One turn sends every row of this set to another row. A few are shown first. Where does it send the rows asked after them?
zode: [ -5  -5 -18  11  10   9   9 -10 -21   8  -1  -3   9]
vozu: [-11 -16 -13  20   6  12  13   6  -8   7  -5   4   4]
Goguk: [ -7   1  16   4  13  -2 -13   5  12   6 -17  -9 -22]
bik: [-18   2   5   5 -14 -15 -19   4  -6   2  11   5 -22]
Zal: [ 13   2   3   5  -8 -16 -26  -6 -11   6   6  14   5]
nuki: [ -8   9   2 -16   4  -8  -2  13  16  -3   3 -12 -15]
dekid: [-15 -13 -11  23   5   7  11   5  -5   3  -8   1  11]
kuze: [ -7 -17 -11  15   2  14  16   0 -15   7   1   3   2]
penon: [  3   6  15  -5  -6 -18  -9  -1  -9   0  18   7 -21]
Vini: [-12 -15 -13  17   3  13  15   4 -12   8  -2   2   1]
Mipek: [-11   7  10   3  -1 -19 -11  12   2  -4   9   9 -27]
ven: [-19  -5 -18  13  10   9  10  -1 -15   5  -2  -5  -2]
Mubib: [-14 -14  -5  15  -2   9  16  -4 -15   4   3  -3   7]
Vef: [ 13  -1  21  -6   5   0  -9 -13  -4  11  -3 -11 -16]
Belob: [ 12  11  21 -10  -3   0 -14  -2  -2  -3  18   7  -5]
Tole: [-20 -13  -8  19   1   9  16   4  -9   2  -2  -1   3]
kimo: [ -6  -4 -21  15  14   8   6  -3 -15   6  -8  -1  11]
zuze: [ 20   7  12  -2  -1 -19 -15  -3  -9   3  12  15  -5]
tonez: [ -4   0  22  -4   5   1  -7  -5   3   8  -5 -14 -27]
tuv: [  0   0   7   0 -16 -14 -20  -8 -15   5  16   6 -11]
guro: [-15  -4 -22  17  15   9   6   1 -12   5  -9  -3   5]
mavu: [  2   3  -3  14  -1 -20 -32   8   1   4  -5  16   3]
Sama: [  3   8   6 -23   0  -6   0   0   6  -1  11 -13 -11]
lin: [  5  13  12   3   9  -4 -24  16  16  -6  -3  14   0]
faza: [ -4  10   5   9   8 -21 -20  17   9  -3  -3  16 -14]
nufe: [ 18  11  16  -4   5  -3 -23   3   5  -1   5  13   7]
nurup: [ -6  10  20  -8  -4   1 -13   6   5  -6  16   5 -19]
zala: [ -4 -17 -12  15   4  13  14   0 -14   8  -1   5   8]
suzib: [ -5 -16 -14  18   6  12  12   4 -11   8  -6   6   9]
Kat: [ 20   1  17  -1  13  -2 -16  -8   3  11 -14  -5  -3]
tibar: [-16   3  -2  13  -5 -18 -26  13   5   0  -3  11 -14]
tir: [ -4 -14  -7  17   0   9  15  -6 -16   6   0   0  14]
dez: [ -6 -12 -10  20   5   8  11   0 -10   5  -8   3  18]
mun: [ 15   9   5   7   8 -22 -21   9   2   0  -2  18   0]
Dubi: [-13  -6 -17  10   8  10  11  -8 -20   7   2  -7   1]
Rig: [  0  11  -3 -11  12  -9  -9  17  22  -3  -8  -6  -4]
fuf: [-11  12  15   0   4  -2 -19  17  15  -8   3   9 -15]
reg: [ 18   8   3 -21   4  -8  -5  -2   5   2   6  -9   4]
tibu: [  8   2  14   6  17  -4 -19   2  12   9 -22  -4  -9]
neri: [ 15  11  -2 -14  12 -10 -10   8  15   0  -5  -4   8]

dez -> Tole
Goguk -> Vef
And these:
zala -> vozu
kimo -> ven
nufe -> fuf
bik -> Zal
neri -> nuki
faza -> penon

